Here are some points:
[-0.4  0.2  1.4  0.4  0.4  3.  -0.1 -0.2 -1.7 -0.7 -0.1 -0.3  1.7 -1.   0.8  0.3 -1.8  0.8]
[-0.9  1.8  0.   0.2  1.3 -1.3 -5.7 -0.1  2.1  1.9  3.   0.6  0.3  2.  -1.5  4.6 -1.3 -0.5]
[-0.5 -0.6 -0.2 -0.5 -0.3 -0.3 -0.7  0.9  0.4 -0.1 -0.1  0.7 -0.6  0.5 -0.6 -0.1  0.  -1.2]
[ 0.6 -0.5 -1.6 -0.7 -1.4 -2.1  0.8  0.4  0.5  0.1 -0.3  0.4 -1.3  1.   0.5 -1.   1.7 -0.3]
[ 0.2  1.9  0.6  0.5  0.6  1.1 -1.6  0.  -1.   0.2  1.1 -0.5  2.  -1.3 -0.5  0.7 -0.5 -0.5]
[-0.3  0.1 -1.4 -0.4 -0.7 -1.9 -2.5 -0.3  1.8  1.   1.2  1.8 -0.1  2.3 -1.   2.2 -1.  -0.3]
[-0.4 -0.1  0.7  0.2  0.2  1.3 -1.9  0.1  0.3  0.7  1.  -0.8 -0.8 -0.2 -1.2  1.1 -1.  -0.3]
[ 0.  -0.6 -0.7 -0.4  0.1 -1.8  0.8 -0.1  0.1  0.3 -0.3  0.5 -0.4  0.1  0.2 -0.9  1.7 -0.6]
[ 0.3 -0.4  0.7 -0.1 -0.1  0.6  1.2 -0.1 -1.6  0.  -0.6 -0.2  0.4 -1.2  0.5 -1.1 -0.2  0.2]
[-0.7  0.4 -0.2  0.5  1.1 -2.4 -2.4  0.6  1.3  2.   0.9  0.4 -0.7  2.2 -0.3  2.4  0.2 -0.7]
[-0.1 -0.3 -0.6  0.  -0.3  0.5  0.9  0.6 -0.5 -1.  -0.3  0.4  0.6 -1.3  0.2 -1.4  0.5 -0.8]
[ 0.1 -1.  -0.3  0.1  0.5 -0.9  0.7 -0.4 -0.2  0.5 -0.6 -0.2 -0.4 -0.2 -0.2 -0.4  0.4  0. ]
[ 0.5 -0.8  1.1 -0.3 -0.4  1.2  1.5 -0.5  0.2  0.  -1.  -0.9 -1.1 -0.4  0.3 -1.3  0.1 -0.1]
[ 0.   2.5 -0.3  2.   1.2 -0.9 -1.1 -0.6  0.2 -0.4  2.1 -0.5  2.7 -1.3 -0.6  1.1  0.1 -0.2]
[ 0.8  0.2  0.3 -0.1 -1.3  1.1  1.6  0.5 -1.2 -0.8 -0.9 -1.1  0.3 -0.7  0.6 -1.6 -0.2  0.3]
[ 0.2 -0.6  0.1  0.  -1.   0.6  3.   0.1 -1.2 -1.1 -1.1 -0.6 -0.2 -0.5  0.  -1.6 -0.6  0.5]
[ 0.  -2.7 -0.9 -2.1 -2.  -1.2  1.5  0.1  0.6  0.1 -1.8  1.1 -2.5  3.  -0.3 -0.6 -0.6  0.6]
[-0.7 -0.7 -0.5 -1.4 -0.7 -1.5 -3.4  0.6  2.   0.1  1.1  0.3 -2.3  3.  -2.1  2.2 -0.6 -0.6]
[-0.1 -1.6  0.6  0.   0.7 -0.2  0.7 -0.1 -0.2  0.6 -0.7 -0.2 -1.   0.4 -0.4 -0.1  0.1 -0.1]
[-0.4 -0.6 -0.6 -0.1 -0.6 -0.7  1.   0.1 -0.2 -0.4 -0.4 -0.3 -1.1  0.7 -0.4 -0.3 -0.1  0.5]
[ 0.1  1.4  0.5  1.   0.9  1.2 -0.3 -0.3 -0.6  0.   0.8  0.4  2.6 -1.7  0.8 -0.1  0.1 -0.1]
[-0.7  0.7 -0.5  1.9  1.3 -0.2  0.4  0.2  0.6 -1.   1.   0.2  1.2 -1.4 -0.7  0.3  0.5  0.4]
[-0.1  0.7 -2.1  1.4  0.2 -3.7  0.2 -0.6  1.7  0.4  1.2  1.   0.7 -0.3 -0.9 -0.1  2.2 -0.3]
[-0.4 -1.6  0.3 -1.1 -0.8  0.1 -1.4  1.2  0.  -0.5 -0.8 -1.3 -1.2  1.8 -1.2  1.1 -1.8  0. ]
[ 0.7 -0.4 -0.5 -0.4 -1.1 -0.7  2.2 -0.9  0.2 -0.9 -0.5 -0.4 -1.  -0.6  0.6 -1.7  1.6  0.8]
[-0.1  0.9  1.8  0.2 -0.5  3.1 -1.9  0.5 -0.8 -1.4  0.7 -1.8  1.1 -0.1 -1.1  0.8 -2.8  0.2]
[-0.2  0.9  1.3  0.4  0.7  2.  -0.2  0.1 -1.  -0.1 -0.3  0.1  1.3 -1.3  0.9 -0.3 -0.8 -0.3]
[ 0.  -2.3 -0.2 -1.3 -0.1 -0.9  1.5  0.4 -0.8  0.1 -1.4  0.5 -1.6  1.3  0.6 -1.   0.3 -0.2]
[ 0.2 -0.9  0.5 -0.7  0.6  0.1  0.5  0.5  1.1  0.8 -1.1  0.7 -1.5  0.8  1.3  0.   0.5 -0.7]
[ 0.7  0.4 -0.3  0.8  0.6 -0.5  1.4 -1.2  0.8  0.3  0.3  0.   0.5 -1.6  0.5 -1.1  1.9  0.1]
[ 0.   0.3 -1.1  1.7  1.3 -2.1  1.6 -1.1  0.2  0.7  0.3  0.4  1.6 -2.2  0.9 -1.   1.8 -0.1]
[ 0.6  1.5 -1.   0.5  0.2 -0.6 -0.9  0.3 -0.9 -0.4  0.4  0.1  2.1 -0.6  0.5 -0.1  0.6 -0.4]
Here are 16 more points, each followed by its number:
[ 0.1  1.1 -0.3  0.3  0.8 -0.8 -1.6 -0.3  0.   0.4  1.   0.3  1.2 -0.6 -0.3  0.6  0.6 -0.9] 0
[-0.4  1.3 -1.1  1.   0.5 -1.5 -1.1  0.3  0.7 -0.6  1.7  0.9  1.1 -0.6 -0.9  0.9  0.9 -0.1] 1
[-0.1 -0.4 -0.3 -0.7 -0.4 -0.4 -2.   0.4  0.9  0.2  0.7  0.6 -1.3  1.7 -0.8  1.4  0.1 -0.3] 2
[ 0.  -1.8 -1.3 -0.9 -1.2 -2.7  2.  -0.9  0.7  0.3 -0.2  1.6 -1.9  0.5  0.4 -1.6  2.2  0.2] 3
[-0.3 -1.4  0.8 -0.5  0.   0.8  2.   0.2 -0.5 -0.1 -1.6 -0.1 -1.1 -0.2  1.  -1.6  0.1  0. ] 4
[ 0.   1.4  0.2  0.1  1.3 -0.9 -1.2 -0.5  1.3  1.3  1.1  0.5  0.   0.   0.3  1.2  0.2 -0.2] 5
[ 0.1 -1.   1.6 -0.7 -1.2  2.7  1.1 -0.7 -1.7 -1.  -0.5 -0.6 -0.2 -0.6  0.4 -1.4 -1.3  0.9] 6
[ 0.2 -0.9  0.8  0.2 -0.7  2.4  1.3  0.2 -2.2 -1.2 -0.5 -1.   0.7 -1.5  0.4 -1.2 -0.9  1. ] 7
[-0.4 -2.5 -0.1 -1.6 -1.5 -0.2  2.6  0.6 -0.5 -0.7 -2.1 -0.6 -3.1  2.2 -0.3 -1.4 -0.3  0.6] 8
[-0.8  0.7  0.4  0.1  0.3  0.2 -3.8  0.2  0.2  1.2  1.8  0.2 -0.1  0.7 -1.3  3.  -1.6 -0.5] 9
[-0.5  0.2 -1.3  0.1  0.  -2.  -0.8  0.5  1.1 -0.3  0.8  0.8 -0.5  0.7 -0.9  0.5  1.2  0.3] 10
[ 0.8  0.3 -1.4  0.5 -0.5 -1.8  1.5  0.1 -1.5 -0.5 -0.4  0.3  1.2 -0.5  1.5 -1.9  2.   0.2] 11
[ 1.3  1.7  0.   0.6 -0.4  1.6  2.  -0.3 -2.7 -1.7 -0.8 -0.8  3.2 -2.8  2.2 -2.1  0.9  0.4] 12
[-0.6  1.4 -1.3  1.   0.3 -2.4 -1.2 -0.3  1.3  0.6  1.5  0.7  0.4  0.3 -1.2  1.3  0.5 -0.1] 13
[-0.2  1.7  1.1 -0.3  0.4  1.4 -3.2 -0.2  1.2  0.2  0.9  0.7  0.9  0.4 -0.3  2.  -1.4 -0.9] 14
[ 0.1  0.3 -1.4 -0.2  0.  -1.8 -1.   0.4  1.4  0.6  0.4  1.4 -0.8  1.5 -0.1  1.   1.2  0. ] 15
Which of these numbered points is nearest to each point below, ignoring the 3 directions in which the first points spread most? Its number follows each.
[ 0.1  0.5  0.6 -0.2  0.3  0.9 -1.3  0.3 -0.7  0.1  0.2 -0.4  0.6 -0.5 -0.2  0.6 -0.5 -0.5] > 0
[ 0.1  0.1  0.6  0.  -0.8  1.   0.2 -0.8 -0.9 -0.3  0.7  0.5  0.5 -1.   0.4 -0.6 -0.4  0.3] > 3
[ 0.6  0.6 -2.1  0.7 -0.2 -3.5  1.5 -0.7  1.3 -0.8  0.6  0.9  0.8 -0.9 -0.4 -1.5  2.7  0.2] > 1
[ 0.5  0.8  0.4 -0.4 -0.4  0.6  0.6 -0.6  0.2 -0.7  0.  -0.4  0.2 -0.6  0.  -0.9  0.7  0.1] > 2
[-0.1  0.7 -0.2  0.1 -0.4 -0.2 -2.3 -1.2  0.6  0.8  2.2  0.9  0.9 -0.4 -0.5  1.2 -0.4 -0.3] > 3
[ 0.   0.2 -1.   1.   0.7 -1.3  0.4 -0.7  0.5  0.7  1.3  0.2  0.1 -1.6 -0.3 -0.4  1.9 -0.3] > 9
[ 0.2 -0.3  0.7 -0.3 -0.9  1.2 -0.1 -0.6 -0.8 -0.3  0.5  0.1  0.  -0.6  0.3 -0.2 -0.7  0.5] > 3
[ 0.2 -0.2 -0.8  0.  -0.4 -1.3  0.8 -0.1  0.5 -1.2  0.3 -0.1  0.1  0.1 -0.5 -1.   1.1  0.3] > 10
[ 0.8  0.6 -0.5  1.  -0.4  0.1  3.9 -2.  -1.5 -1.1  0.1  0.6  2.2 -3.6  1.7 -3.2  1.7  0.7] > 6
[-0.6 -1.1 -0.1 -0.8  0.1 -1.4 -0.7  0.5  0.8  0.1 -0.2 -0.3 -1.9  2.  -1.1  1.1  0.1  0. ] > 8
[ 0.4 -1.  -1.2 -0.5 -0.1 -2.6  3.1 -0.9  0.4 -0.1 -0.7  0.3 -1.2 -0.4  1.  -1.7  2.3  1. ] > 8
[ 0.   1.5 -1.1  1.5  0.7 -1.8  0.7  0.2  0.1 -0.8  1.2  0.9  2.2 -1.3 -0.1 -0.8  1.6  0.3] > 1
[-0.2  1.6  0.2  1.   1.  -0.3 -1.  -0.4  0.7  0.5  1.2  1.   1.6 -1.2  0.5  0.4  0.1 -0.9] > 14
[-0.3  1.8 -0.5  1.   0.2  0.1 -0.1 -0.1 -0.3 -0.7  1.  -0.2  2.  -1.2 -0.5  0.5 -0.5  0.3] > 13
[ 0.3 -1.1  0.  -0.4 -1.   0.5  0.  -0.2 -0.3 -0.6 -0.1 -0.3 -0.5  0.1 -0.8 -0.4 -0.3  0.4] > 7
[ 0.2  1.7  0.5  0.6  1.2  0.3  0.  -0.6  0.4  0.4  0.7 -0.4  1.1 -1.3  0.6  0.4  0.1  0.4] > 5
[ 0.6  1.8 -0.9  0.6 -0.2 -0.7 -1.   0.4 -0.7  0.1  0.7  0.5  2.1 -0.6  0.6  0.2  0.6 -0.8] > 12
[-0.4 -0.1 -0.3  0.3  0.7 -1.   0.7 -0.2  0.7  0.6 -0.1  1.2 -0.1 -0.2  0.5 -0.4  1.3 -0.5] > 4
[-0.3 -0.4 -1.   0.1 -0.1 -1.7  2.3 -0.3  0.  -0.5 -0.3  0.3 -0.4 -0.1  0.  -1.3  1.2  0.4] > 8
[ 0.5 -1.2 -1.5 -0.6 -0.8 -1.4  1.9  0.3 -1.3 -0.7 -1.2  0.1 -0.2  0.2  0.9 -1.5  2.2  0.3] > 11
[ 0.3 -0.1 -0.9  0.  -0.3 -0.4  1.4  0.3  0.  -0.4 -0.6  0.6  0.   0.5  0.7 -0.6  1.1  0.4] > 15
[ 0.4 -0.9 -0.2 -0.9 -1.   0.2  0.8  0.7  0.  -0.4 -1.4  0.2 -1.6  1.5  0.2 -0.2  0.1  0.4] > 15
[-0.3  1.3  0.2  1.   0.2  0.7  0.1  0.  -0.5 -0.6  0.5 -0.6  1.3 -0.7 -0.5  0.3 -1.1  0.2] > 13
[ 0.  -2.7 -2.  -2.5 -1.8 -2.9  0.4  1.1  0.4  0.5 -1.6  0.8 -3.3  3.3  0.4 -0.5  1.5 -0.6] > 11
[-0.3  0.4 -0.4 -0.2  0.5 -1.4 -1.5 -0.1  0.8  0.7  0.6  0.5  0.1  0.1 -0.4  0.6  0.8 -1. ] > 0
[-0.8  0.9 -0.7  1.8  1.1 -1.8  0.   0.1  1.6 -0.3  1.3  0.8  0.8 -0.5 -1.1  0.8  1.1  0. ] > 8
[-1.1 -0.7  1.5 -1.   0.   0.9 -2.6  0.8  0.9  1.1 -0.2  0.5 -1.9  2.4 -0.9  2.2 -1.7 -1.1] > 4
[-0.5  0.2  0.8 -1.2  0.1  0.3 -3.6  0.8  0.3  1.2  0.7  0.  -1.3  2.3 -1.2  2.2 -1.3 -1.3] > 0
[-0.3  0.7 -0.8 -0.4  0.9 -1.6 -1.3 -0.4  1.6  1.6  0.7  0.7 -1.1  0.4  0.1  1.4  0.9  0. ] > 5
[-0.1 -0.9  2.3 -0.9 -0.4  3.8  0.6  0.8 -1.7 -0.7 -1.4 -1.  -0.4  0.1  0.6 -0.6 -2.   0.2] > 4
